In the rows, zero is written as 128.
Each path below is one point turned by a fixed rotation once a step. After each direction that follows a path, write how fast that rotation turns it, in degrees per step (0 if it stays still).
Each turn is a multiple of 5 degrees from 10 to 175, or 0.
Each row of a path follows its step; steps can be skipped.
Rotation 1:
step 0: [136 129 132 121 127 131 139 123 135 121 127 119 132 131 122 129 143 120
 137 130 124 124 128 133 129 128 135 122 130 129 129 125 132 124 130 128
 137 124 131 137 124 126 131 132]
step 1: [126 132 123 129 134 132 122 123 126 126 121 127 125 126 119 131 134 126
 128 129 122 123 128 124 122 121 132 122 117 133 128 122 121 129 130 128
 122 125 129 111 121 119 126 125]
step 2: [124 131 125 131 131 120 132 129 129 125 122 128 130 140 116 132 124 128
 134 132 138 138 130 127 118 129 133 129 142 126 133 130 125 134 128 129
 134 135 124 125 126 124 123 123]
step 3: [127 126 134 132 129 126 129 121 128 132 124 130 137 129 141 134 124 132
 118 130 121 135 126 138 124 122 129 139 130 132 131 119 131 127 133 125
 125 129 124 127 117 122 126 135]
step 5: [119 132 126 135 132 135 144 136 132 129 126 124 122 124 139 130 125 125
 132 135 128 128 137 130 128 133 119 130 123 129 127 120 135 130 129 127
 131 125 132 138 128 135 129 128]
step 7: [118 137 130 133 125 131 129 130 114 125 123 133 127 131 122 133 129 133
 128 128 131 129 122 116 135 130 126 122 131 128 135 126 139 128 128 131
 121 126 136 123 139 128 134 124]
step 8: [129 124 134 128 122 129 129 124 128 131 130 137 120 133 132 128 129 138
 131 128 129 137 130 139 140 129 140 127 132 132 133 134 126 131 126 125
 131 118 121 129 126 129 127 116]
step 9: [132 133 128 115 125 127 125 127 122 127 127 134 134 115 131 123 131 126
 121 137 129 125 120 122 134 128 128 126 128 133 131 135 133 125 128 135
 122 135 117 134 122 122 123 128]
step 12: [133 130 128 136 125 116 125 130 125 126 130 127 137 125 124 125 126 133
 121 120 134 134 126 124 120 125 122 123 127 131 124 129 122 128 130 134
 132 130 125 120 134 140 141 134]
Speeds:
[131 126 130 129 129 130 125 126 129 128 125 132 126 127 129 127 127 128
 129 128 127 125 128 128 127 127 128 129 127 130 126 129 128 126 130 126
 127 126 127 127 126 127 127 129]	140
Rotation 2:
step 0: [137 130 131 123 132 130 137 128 125 136 124 128 132 129 112 134 136 128
 137 130 128 123 119 134 132 115 129 126 132 125 130 127 121 126 126 126
 132 133 132 130 130 120 129 122]
step 1: [132 133 132 120 132 131 131 119 135 122 128 132 124 118 125 124 129 125
 131 132 134 125 123 127 122 120 130 133 123 131 131 120 120 138 127 135
 126 134 126 121 129 121 135 139]
step 2: [128 138 121 134 134 122 135 123 138 131 134 138 134 134 125 124 127 130
 136 134 127 128 123 125 131 129 131 122 135 121 120 120 132 135 132 134
 125 132 137 125 131 123 128 132]
step 4: [140 133 130 137 133 133 117 123 134 124 127 128 139 119 126 125 135 132
 129 130 126 136 128 132 132 131 135 132 130 123 124 126 126 127 115 136
 128 131 132 128 133 124 126 123]
step 10: [117 124 137 126 137 119 133 131 132 120 133 122 133 134 121 118 120 135
 132 131 124 119 131 119 128 128 116 133 130 126 130 122 126 126 125 125
 130 133 124 125 130 128 126 128]
step 11: [122 127 131 133 123 123 133 139 130 120 128 132 120 119 127 129 127 134
 133 133 128 127 125 120 139 117 128 120 130 131 124 120 124 131 136 119
 135 122 128 123 132 134 127 126]
step 12: [130 125 130 127 125 126 123 134 129 120 133 119 124 129 122 123 130 130
 125 143 129 123 122 133 135 134 125 124 135 124 137 126 113 126 125 133
 132 121 132 134 136 129 129 132]
step 13: [128 134 134 127 132 115 129 137 128 121 128 138 123 119 115 119 129 122
 120 126 122 122 126 133 123 133 133 123 134 133 125 131 122 126 128 128
 130 134 127 126 133 130 128 122]
step 14: [121 132 136 129 131 133 125 125 123 121 132 129 126 137 122 126 136 129
 137 123 125 118 122 135 133 130 132 128 132 132 128 124 128 135 135 134
 133 126 118 124 142 133 126 131]
Speeds:
[127 128 128 129 130 124 128 128 131 129 129 129 128 131 125 130 127 129
 125 131 125 126 128 127 127 129 129 128 129 127 128 132 129 129 126 127
 129 130 129 127 125 127 126 128]	135
[126 127 128 125 127 128 125 129 128 129 127 130 125 129 127 127 126 132
 129 129 128 127 130 128 128 129 126 128 129 128 128 126 126 125 126 127
 131 129 128 128 126 132 130 127]	25
[132 128 126 130 128 127 130 130 128 127 129 129 126 129 128 128 127 127
 126 127 131 130 127 128 129 131 129 127 128 128 129 128 128 125 127 129
 132 125 130 132 129 128 127 128]	80
